Each path below is one point turned by a fixed rotation once a step. After each direction that follows a path, write how fast that rotation turns it, in degrees per step (0 if it stays still).
Each turn is a multiple of 5 degrees from 10 to 175, or 0.
Each row of a path follows its step; steps can be skipped.

step 2: 1.95, -1.65, 1.79, 0.53, 0.46, -1.35, 0.14, -0.08, -0.42, -0.05, 1.27, -0.74, -0.48, 0.15, 1.73, 0.83, -0.66, 1.26, 2.39, -1.92, -1.75, -0.79, 0.50, -2.26, -0.47, -2.25, 1.59, 2.36, -1.21, -0.22, -1.01, 2.44, 2.25, -2.15, 0.94, 1.51, -1.01, 1.52, 0.51, 0.75, 2.50, 0.55, 2.65
step 3: 0.05, -0.46, 1.97, 0.54, -1.18, 0.74, -2.38, -0.04, -2.70, 0.08, -2.02, 1.45, 0.97, -0.54, -0.34, -0.14, -1.72, 2.93, -0.81, -0.98, -2.07, -0.66, -1.07, 0.24, -1.61, 0.94, -0.97, 0.56, 1.63, -1.68, -2.21, -1.38, 0.28, 1.13, -1.49, -0.20, -0.79, 3.64, 0.75, -0.72, -2.39, -0.37, 2.12
step 5: 0.53, -2.03, 1.59, 1.14, 0.46, -0.28, 0.42, 0.61, 1.70, -0.43, -0.87, -0.92, 0.46, 1.19, 1.75, 0.62, -2.51, 2.48, -1.02, -2.45, -2.22, 0.84, -0.43, 1.41, 2.05, -0.02, 2.95, -0.54, -0.17, -1.05, -0.09, 2.86, 3.14, 1.53, -0.80, -0.86, 0.81, -0.80, 1.07, 2.87, 0.84, -0.63, -0.06
step 6: -0.36, 2.33, -0.88, 0.23, 1.99, -1.76, -1.58, -1.65, -0.34, -0.57, -1.18, -0.53, 1.59, -2.97, 0.44, -0.06, -3.26, 1.42, -0.74, -2.79, -2.02, 0.89, 2.12, 0.34, -1.81, -1.21, -1.84, -0.83, 1.42, -0.38, -1.34, -1.78, 2.54, -0.90, -0.17, 0.85, -0.51, 1.41, -0.83, -0.74, -0.79, 0.24, -1.73
step 7: -1.49, -2.11, 0.06, -0.72, -0.74, -3.07, 0.75, -3.27, 0.76, -1.01, 0.20, -0.97, 0.18, 0.27, -0.38, -0.07, -0.58, 0.62, -2.19, 2.50, -2.45, 2.56, -1.50, 1.37, 1.76, -0.65, 1.23, 1.15, 2.02, -0.95, 0.42, 0.95, -1.72, -0.24, 0.78, -0.28, -1.04, 1.67, 0.12, -2.98, 0.28, 0.67, -1.56
step 8: 2.50, -1.68, 0.24, 0.85, 0.15, -0.61, 0.03, 0.23, 0.63, 0.46, 1.04, -1.22, 2.08, 1.44, 2.57, 1.24, 0.86, 1.93, 1.69, -1.30, -1.65, -0.05, 1.52, 4.05, 0.57, 1.04, 2.67, -0.71, 1.02, -0.98, 0.79, -2.33, 0.59, -0.72, -0.15, 1.22, -2.06, -1.37, -1.04, 0.04, 1.31, 1.51, 0.36
step 11: 3.02, -1.87, 1.46, 0.18, 1.17, 0.64, 0.37, -1.11, -1.52, 0.61, 1.33, -1.48, 1.37, -0.35, -0.79, 1.13, 2.24, 1.63, -0.60, -0.97, -2.03, -0.98, -0.79, 1.02, 0.17, -2.03, 0.39, 0.84, 0.92, -3.58, -0.14, -0.34, -0.30, 1.59, 1.08, -1.39, -2.79, -0.75, -0.78, 2.18, -0.56, -2.00, 2.26
step 12: 3.11, 1.57, -1.21, 0.09, -0.08, 0.08, -1.25, -1.63, 2.35, -0.42, -0.33, 2.34, 1.04, -0.76, -1.71, 1.80, -0.80, 1.60, 1.80, 0.44, -2.18, -2.24, 1.23, 0.04, -0.28, -1.33, -0.14, 0.44, -2.30, -0.08, 0.68, -1.64, 1.16, 2.07, -1.31, -1.49, -0.21, 1.97, 2.23, -2.37, -0.71, 0.61, -0.08
step 13: -1.35, -3.06, -0.88, -0.19, -1.60, 1.27, -1.96, -2.84, -1.20, -0.60, 0.36, 1.12, -0.03, -0.22, -1.19, -1.05, -1.78, -0.38, 0.99, 0.34, -1.36, 1.89, -2.35, -0.64, 3.01, -1.04, 1.51, -1.24, -2.53, -0.40, 0.65, 0.28, 3.07, -1.53, 0.99, -1.48, -1.85, 0.70, -0.73, 0.99, -0.85, 0.66, 0.25
step 14: 1.96, 0.80, -1.01, 0.35, -1.90, -0.95, -0.48, -1.90, -0.52, -0.30, 1.85, -1.33, 0.67, 1.24, -0.65, 0.14, -1.37, 2.75, -0.17, -4.04, -0.20, 0.10, -0.51, -1.35, -0.97, -0.92, 0.70, 1.13, -0.20, -3.84, -0.88, -0.62, -0.89, 0.41, 0.08, 2.23, -0.59, -0.12, 0.61, 3.48, 0.27, 1.44, -1.39
step 18: 0.83, -2.58, 0.76, 2.36, 0.21, -1.26, 0.03, -0.78, -1.48, -1.10, -0.88, 1.44, -1.12, -1.44, 2.29, 1.73, -1.14, 2.54, 0.75, -1.28, -0.65, 0.40, -0.28, -0.31, -0.43, -1.89, -1.42, 1.32, 1.22, 1.43, -3.44, -0.79, -0.05, 0.07, -0.92, 0.16, -0.31, 0.07, 3.02, -3.24, 0.28, 1.36, 0.27
Directions:
-0.76, 0.06, -0.78, 0.47, -0.13, 0.05, 0.34, -0.17, -0.21, 0.74, -1.16, 0.04, 0.24, 0.14, 0.41, -0.34, -0.32, -0.06, 0.19, 0.94, 0.27, 0.33, 0.12, -0.36, 0.39, -0.10, 0.38, 0.60, -0.38, -0.84, -0.01, -0.29, -0.35, -0.30, 0.88, -0.93, -0.02, 0.07, -0.31, -0.10, 0.56, 0.11, -0.20
120
0.32, -0.39, 0.59, -0.20, 0.59, -0.35, -0.09, -0.51, -0.43, 0.16, -0.23, -0.28, -0.94, -0.65, -0.11, 0.04, 0.19, -0.46, 0.78, 0.67, 0.78, 0.31, 0.09, -0.16, 0.15, -0.89, 0.21, -0.49, 0.56, -0.34, -0.29, -0.05, 0.83, 0.42, 0.91, 0.58, 0.05, -0.36, -0.16, 0.08, -0.43, 0.20, 0.11
160
-0.05, 0.67, -0.08, 0.30, 0.70, 0.15, 0.50, -0.26, 0.31, -0.78, -0.71, 0.93, -0.09, -0.13, -0.16, -0.17, 0.61, 0.75, -0.30, -0.12, 0.08, -0.34, -0.14, 0.56, 0.46, -0.20, 0.06, 0.88, -0.01, 0.51, -0.12, -0.14, 0.44, 0.23, 0.30, 0.56, -0.21, -0.64, 0.09, 0.51, 0.85, 0.43, 0.73
110
0.17, -0.63, -0.32, 0.42, 0.39, -0.37, 0.54, 0.64, -0.35, 0.42, 0.64, 0.24, -0.32, -0.62, 0.57, 0.67, 0.52, -0.16, 0.24, 0.17, 0.17, -0.67, -0.26, 0.18, -0.50, 0.61, 0.07, 0.71, -0.07, 0.50, 0.00, -0.14, -0.43, -0.38, 0.74, -0.17, -0.84, -0.18, 0.40, -0.70, -0.45, -0.46, 0.59
40
0.02, -0.05, -0.35, 0.49, 0.60, 0.01, 0.35, 0.45, 0.10, -0.44, -0.08, -0.86, 0.00, -0.12, -0.37, 0.37, -0.56, -0.55, -0.83, 0.28, -0.04, -0.29, 0.26, 0.05, -0.22, -0.43, -0.81, 0.09, 0.24, -0.06, 0.34, 0.14, 0.80, 0.90, -0.14, -1.00, -0.13, -0.63, 0.21, 0.18, 0.41, -1.04, -0.20
65
0.04, 0.07, 0.52, 1.25, -0.50, 0.20, -0.24, 0.43, 0.29, -0.44, -0.08, -0.08, -1.09, 0.36, 0.27, -0.89, -1.02, 0.23, 0.01, 0.30, -0.49, 0.21, 0.06, -0.23, -0.59, 0.23, -0.02, 0.63, 0.10, 0.07, -0.66, 0.23, 0.12, -0.29, 0.31, 0.67, 0.50, -0.06, -0.06, -0.10, -0.29, -0.61, 0.29
25

step 0: 1.79, 0.91, -0.92, 0.35, -0.89, 1.08, 0.16, 0.04, 0.68, -3.19, -0.04, -0.59, -0.58, 1.29, 1.96, 2.59, -2.75, -0.17, 2.97, -0.33, 0.74, 0.78, -1.23, 0.43, -1.97, 1.81, 0.78, -3.66, -0.86, 1.53, -0.75, -0.09, 0.77, -0.13, -1.39, -1.61, 0.10, -3.09, -1.86, -1.13, 2.04, 0.27, 1.38
step 1: -1.64, 0.51, -2.29, 0.17, -0.56, 0.26, -3.99, -0.69, -1.37, -1.17, 1.65, 1.38, 0.81, 1.11, -0.32, 0.06, -0.58, 0.98, 0.81, -1.63, -1.00, 0.42, -0.10, -1.52, 0.77, 2.76, -1.66, -2.33, 0.75, 0.04, -0.95, -0.68, 1.94, 0.38, -2.12, -3.73, -0.14, 0.15, 0.12, -1.16, -0.35, -0.70, -3.57
step 5: -0.13, 1.10, -0.28, -0.09, 1.31, 1.62, -1.54, -0.73, 0.03, 0.64, -0.70, 0.48, -0.37, 1.80, 1.19, 0.40, 1.04, -0.04, 2.40, 0.13, -1.96, 1.66, 0.67, -0.07, -2.72, -0.50, -2.44, -1.72, -1.93, -1.62, 0.74, 0.94, 1.63, -0.81, -2.37, -0.46, 0.16, -0.39, -0.58, -3.07, 5.16, 0.51, -0.29
step 6: 1.27, 1.53, -3.42, -0.03, -4.33, 0.50, -3.86, -1.99, 1.22, -0.98, 0.51, -0.93, -1.09, 3.03, 2.09, 0.25, 1.20, 0.56, 1.43, -0.30, -0.73, -1.49, -0.95, -0.20, 0.62, 0.71, -0.72, -1.58, -0.49, -0.07, -0.56, -1.64, -0.32, -1.48, -2.21, 0.55, 0.26, -0.82, 0.81, 0.67, -0.09, 1.10, -0.74
step 9: 1.13, 3.40, 2.58, 0.67, 3.15, -0.69, 0.37, 1.00, 2.38, -0.79, 1.25, -1.01, 0.63, 2.06, -0.69, 0.87, -0.52, 1.31, 2.84, 1.30, -0.23, 1.79, -0.16, -0.37, -1.21, 2.94, -0.94, -1.56, -1.06, 0.32, -2.20, -2.55, 0.86, -1.93, 0.31, -0.69, 0.21, -2.09, -0.34, 0.34, 0.56, 0.70, 1.58
step 10: 0.88, 1.96, -3.67, -1.04, 2.26, -1.20, -2.91, -0.80, 2.63, 0.26, 0.58, 0.91, 1.35, -0.06, 0.74, 1.17, -0.25, -0.06, 1.55, 0.81, -0.43, -1.27, -1.67, -1.77, -0.54, 2.36, 0.25, -0.41, 0.90, -1.97, 0.64, 0.27, 2.11, 0.65, 0.17, -2.51, -0.34, -0.78, 1.16, -0.46, 3.56, -1.01, -1.50
step 12: -0.16, 0.54, 0.36, -0.18, -2.53, 0.26, -0.25, 0.63, 0.80, -1.49, -3.43, -2.23, -1.85, 0.04, 0.17, -0.69, -0.36, -1.97, 0.62, 0.51, -0.93, -2.03, -0.65, -2.79, 0.97, 0.69, 0.81, -4.85, -0.99, -2.49, -1.23, -0.96, 1.22, -0.27, -0.84, 1.39, 0.17, 0.76, -2.20, 0.05, -1.15, 1.68, 1.06
step 13: 0.61, -0.39, -1.57, -1.57, 2.59, 2.38, 1.90, -1.51, 1.57, 0.20, -1.30, -1.50, -0.14, 1.45, -0.16, -1.20, -3.28, -0.84, 0.58, -1.84, -1.30, 0.90, 0.30, -1.33, 0.77, 2.08, -2.55, -1.39, 0.29, 2.26, -0.82, -0.05, 2.80, -1.81, -0.88, -1.62, 0.25, 0.03, -2.56, 0.67, -2.56, 0.67, -0.27
step 14: -0.09, 1.87, -0.17, 0.89, 2.20, 0.53, 1.12, -3.13, -0.03, 0.84, 0.76, 1.83, -0.62, 1.06, -1.43, -2.83, 0.23, 1.69, 1.52, 1.49, -1.59, 2.08, -0.59, 1.06, -0.98, 1.25, -1.09, -2.49, -0.63, -1.35, -1.65, -1.08, 0.52, -1.94, -0.44, -1.15, 0.67, 1.89, -1.26, 1.23, 3.57, -1.42, -2.00
step 17: 0.61, -2.06, 0.61, 1.16, -0.03, 1.62, 0.24, 1.12, -0.41, -1.38, 0.50, -2.99, -2.87, -1.87, 0.88, -1.67, -2.05, -1.02, 0.34, -1.22, -2.08, -1.42, -0.85, -0.43, -0.04, -0.01, -2.19, -2.45, -1.43, -0.56, -1.44, -0.46, 1.95, 2.68, -1.18, -3.27, -0.66, 0.15, -0.83, -1.14, 2.00, 0.58, 1.40
step 18: -1.16, 1.37, -0.37, 1.45, 0.38, -0.66, -1.88, -1.64, -1.36, -0.28, 0.41, -2.29, 1.60, 2.34, -0.85, 1.47, 0.00, -0.95, 1.03, -0.34, -1.25, 0.63, 0.37, -0.72, 0.74, 2.95, -2.96, -2.39, -0.79, 0.03, -2.54, -1.59, 0.56, -1.45, -0.49, -0.43, 1.81, 0.85, -3.89, -1.32, -0.15, 0.76, 2.79
Directions:
-0.37, -0.26, -0.30, -0.33, 0.07, 0.55, -0.13, -0.23, 0.86, -0.28, 0.18, 0.12, 0.69, -0.52, 0.85, -0.58, -0.81, 0.16, 0.34, -0.28, 1.14, 0.20, -0.26, -0.38, -0.13, 0.61, -0.28, 0.39, 0.15, -0.57, -0.43, 0.75, -0.46, 0.34, -0.43, -0.04, -0.19, -0.29, 0.07, 0.61, -0.49, -0.55, 0.03
115
-0.17, -0.32, 1.12, -0.17, -0.27, -0.64, 0.29, 0.32, 0.48, 0.13, -0.70, 0.55, -0.75, -0.76, 0.53, -0.57, 0.18, -0.45, -0.23, -0.15, -0.06, -0.18, 0.09, -0.20, -0.16, 0.39, 0.23, -0.72, 0.19, -0.16, -0.46, -0.33, -0.17, -0.32, 0.29, -0.25, 0.38, -0.69, 0.57, 0.08, 0.99, -0.67, 0.25
145
0.70, 0.47, -0.42, -0.09, 0.01, 0.31, -0.28, 0.28, 0.46, -0.07, -0.61, 0.50, 0.20, -0.84, -0.05, 0.28, 0.60, 0.43, -0.23, -0.65, -0.75, 0.03, 0.05, -0.18, 0.92, -0.42, -0.97, -0.49, 0.19, 0.31, -0.33, 0.69, 0.23, 0.99, 0.05, -0.13, 0.22, 0.19, 0.75, 0.15, -0.15, 0.19, 0.06
155
0.44, -0.77, 0.03, -0.06, -0.25, 0.31, 0.84, 0.39, -0.45, 0.16, -0.21, -1.20, -0.36, -0.55, -0.77, -0.23, 0.13, -0.42, -0.25, 0.40, -0.01, 0.30, -0.20, -0.91, -0.59, 0.34, -0.24, -0.32, -0.08, -0.25, 0.64, 0.08, -0.22, 0.51, -0.08, 0.03, 0.22, -0.19, 0.40, 0.70, -0.72, 0.50, 0.46
80
0.61, -0.08, 0.29, 0.36, 0.45, 0.19, 0.66, 0.94, -0.06, -0.39, 0.02, -0.10, -0.83, 0.59, 1.06, -0.45, -0.48, 0.13, 0.46, -0.62, -0.17, -0.07, -0.03, 0.47, 0.10, 0.11, -0.42, 1.12, 0.20, 0.69, 0.35, 0.03, 0.37, 0.03, -0.15, -0.09, 0.30, -0.73, 0.28, -0.17, -0.24, 0.57, 0.08
170
-0.25, -0.56, -0.34, 0.03, -0.97, -0.65, 0.04, -0.04, 0.23, 0.06, 0.09, 0.30, -0.87, 0.18, -0.09, 0.61, -0.62, 0.27, -0.06, -0.05, 0.03, -0.19, 0.02, 0.27, 0.17, 0.04, -0.65, -0.64, -0.30, -0.17, 0.46, 0.98, 0.20, -0.38, -0.70, 0.16, 1.15, -0.04, -0.72, -0.45, -0.54, -0.42, 0.16
60
